0: [134,106,126,129,158,107,159,117,156,120,137,111,132,112,121,101,142,127,92,112,139,141,113,113,121,146,145,129,92,
 122,119,140,115,105,140,111,126,108,130,97,163,117,145,123,127,155,157,96]
1: [116,149,127,130,103,151,114,114,147,124,96,174,128,150,103,133,127,113,150,148,121,108,138,158,151,112,120,130,186,
 116,159,120,137,166,107,143,168,125,110,167,101,113,112,123,103,106,53,160]
2: [143,158,105,144,114,110,146,111,120,134,106,147,116,103,102,121,176,104,148,136,114,123,153,105,105,148,118,159,132,
 124,122,85,147,161,130,126,144,79,101,131,147,94,117,159,133,159,105,161]
3: [103,127,124,119,137,116,136,120,129,125,117,149,152,127,109,132,163,114,135,146,99,109,171,123,92,121,132,123,158,
 96,142,97,152,169,109,144,106,115,109,122,138,105,102,156,117,117,101,124]
4: [144,169,126,144,97,108,100,110,116,138,91,179,143,129,64,119,144,43,182,198,97,78,135,106,137,131,96,104,191,
 113,181,103,133,196,84,149,150,136,81,203,61,99,132,147,62,83,0,158]
5: [88,146,113,81,180,46,172,153,176,142,183,102,211,106,120,70,119,161,105,101,145,93,113,78,63,143,149,90,151,
 114,109,165,137,79,119,143,43,170,160,131,114,139,114,174,127,176,179,88]
6: [147,111,147,139,140,117,120,141,120,142,159,126,135,139,151,138,111,138,114,161,135,111,111,109,144,99,152,119,138,
 148,122,148,112,85,136,129,96,155,126,149,141,127,155,123,119,115,123,105]
7: [95,139,111,72,182,82,153,142,175,107,215,138,137,81,99,90,140,131,106,110,175,145,101,66,54,158,130,81,121,
 122,134,157,136,107,90,117,86,132,133,77,130,107,129,132,107,170,158,119]
8: [143,103,133,136,152,146,128,126,129,121,112,122,81,127,133,141,147,130,118,129,141,136,76,142,160,131,124,129,121,
 148,120,152,101,150,143,126,143,131,117,113,143,98,160,116,133,121,123,157]
9: [144,103,139,136,141,139,120,120,124,125,124,135,87,140,142,145,142,120,129,135,132,127,101,131,159,118,136,138,137,
 146,121,152,115,144,133,133,132,143,126,131,143,107,150,115,131,124,117,148]
10: [129,139,152,148,93,174,61,110,84,110,116,157,118,167,126,164,81,107,115,107,136,117,162,152,173,107,130,136,146,
 109,141,138,143,136,103,120,142,156,156,155,98,172,86,85,115,106,93,123]
11: [124,106,139,142,124,133,150,139,125,139,115,113,147,128,139,126,115,131,116,122,134,127,157,140,117,133,133,156,130,
 103,149,108,136,96,128,131,132,118,140,121,128,128,130,133,132,112,139,94]
12: [108,133,127,105,167,111,136,145,145,118,174,126,142,101,122,102,148,135,107,124,156,144,114,88,72,146,127,119,102,
 126,129,156,125,102,121,123,107,126,135,108,138,116,120,120,126,159,146,132]
13: [110,135,128,117,150,109,130,156,134,129,164,111,153,104,131,101,135,139,111,127,149,140,125,93,70,149,129,138,97,
 126,128,152,119,88,137,132,107,127,136,120,140,123,117,123,140,158,154,118]
14: [113,127,132,126,132,110,149,133,123,127,113,129,161,128,130,123,153,133,122,122,104,133,185,129,92,124,157,134,148,
 93,140,108,154,149,108,137,108,111,124,93,158,128,91,155,136,120,121,103]
15: [72,138,112,97,152,64,167,153,162,132,146,78,200,97,110,65,85,182,85,87,138,89,127,101,58,154,151,111,158,
 123,126,152,137,56,124,151,43,169,175,142,120,151,115,177,133,175,193,99]
16: [116,116,147,137,117,121,127,135,93,133,142,133,158,140,127,124,102,142,120,135,121,110,179,117,96,121,144,136,149,
 119,145,120,161,95,111,133,101,146,131,130,140,125,108,135,112,101,110,97]
17: [163,186,105,134,58,148,94,107,162,133,65,178,116,150,84,116,141,122,184,168,121,102,129,181,173,119,113,129,214,
 112,148,116,159,169,96,156,164,128,85,182,85,121,116,146,87,112,23,177]

[163,117,133,135,106,140,117,140,114,135,157,116,101,142,168,151,84,103,172,127,147,146,161,127,129,104,139,145,109,
 140,112,118,146,97,124,136,127,119,129,125,102,196,110,85,161,109,193,78] 11 6 16
[114,100,134,129,127,160,130,125,146,97,117,94,104,110,122,128,125,151,117,124,108,134,98,146,142,141,122,110,98,
 158,108,117,96,127,153,98,170,123,145,107,134,142,177,93,150,127,141,138] 8 9 0
[136,117,121,145,92,134,98,123,114,130,169,97,100,144,171,144,102,104,161,133,143,137,153,116,127,91,132,126,101,
 153,94,114,121,99,136,133,138,119,126,130,100,193,93,91,165,108,208,86] 11 6 9
[115,116,137,126,131,171,142,130,159,113,86,123,108,107,120,132,131,155,137,121,117,138,94,158,167,144,135,131,124,
 134,139,117,93,142,135,110,162,116,142,110,126,96,199,123,138,131,125,146] 8 9 11
[107,120,115,97,183,76,173,131,166,122,187,142,161,118,120,103,127,146,101,126,164,123,105,94,103,137,131,91,134,
 158,121,165,130,106,114,124,78,144,119,147,142,114,144,146,109,153,185,124] 12 7 13
[141,81,128,138,121,154,140,107,141,124,110,107,82,131,136,147,123,148,132,109,129,139,95,165,177,137,131,121,99,
 144,96,117,97,150,157,115,165,115,121,102,128,124,180,96,152,155,164,120] 8 9 0
[112,130,140,142,119,125,144,140,110,128,104,134,151,123,132,143,145,138,127,132,107,141,183,143,103,118,153,152,149,
 103,137,93,157,154,121,136,116,103,125,105,153,135,99,155,144,130,126,126] 14 3 11
[109,114,154,137,133,104,139,121,113,134,160,140,133,127,130,131,139,124,123,165,136,110,141,99,113,105,136,130,134,
 146,130,134,141,101,126,130,96,150,130,144,142,107,142,139,115,126,125,125] 6 16 9
[109,119,134,150,104,168,121,137,120,118,141,113,133,131,134,133,119,128,128,109,131,141,156,124,124,117,119,132,118,
 108,130,105,114,101,139,132,142,123,146,117,119,144,113,106,148,134,171,100] 11 16 13
[202,119,95,112,122,108,114,74,113,118,109,89,10,149,133,95,122,119,143,92,115,168,49,150,181,168,120,87,77,
 190,113,162,137,156,154,100,185,105,86,48,181,94,147,152,98,143,123,147] 8 9 0
[151,82,127,124,161,125,143,105,121,103,133,94,85,125,140,132,150,137,98,118,139,130,66,159,147,137,126,95,78,
 171,99,144,103,131,161,100,140,111,109,90,174,117,166,110,138,126,140,128] 8 0 9
[162,178,139,157,88,160,99,120,125,138,77,160,119,147,112,145,129,121,153,136,122,122,125,149,168,141,109,178,159,
 124,123,117,138,160,132,131,168,125,128,172,87,142,113,121,126,125,63,187] 1 17 10
[111,138,133,139,148,129,151,130,151,124,121,150,140,115,120,126,162,125,140,148,125,131,137,115,104,122,139,138,143,
 89,138,108,136,159,118,136,122,106,119,129,133,100,116,143,130,140,121,142] 3 14 2
[160,121,127,117,75,94,104,155,49,152,153,125,164,138,147,142,75,147,156,148,124,121,202,114,90,86,183,148,155,
 137,139,114,179,58,82,143,53,163,115,126,157,155,109,151,126,74,130,49] 16 6 11
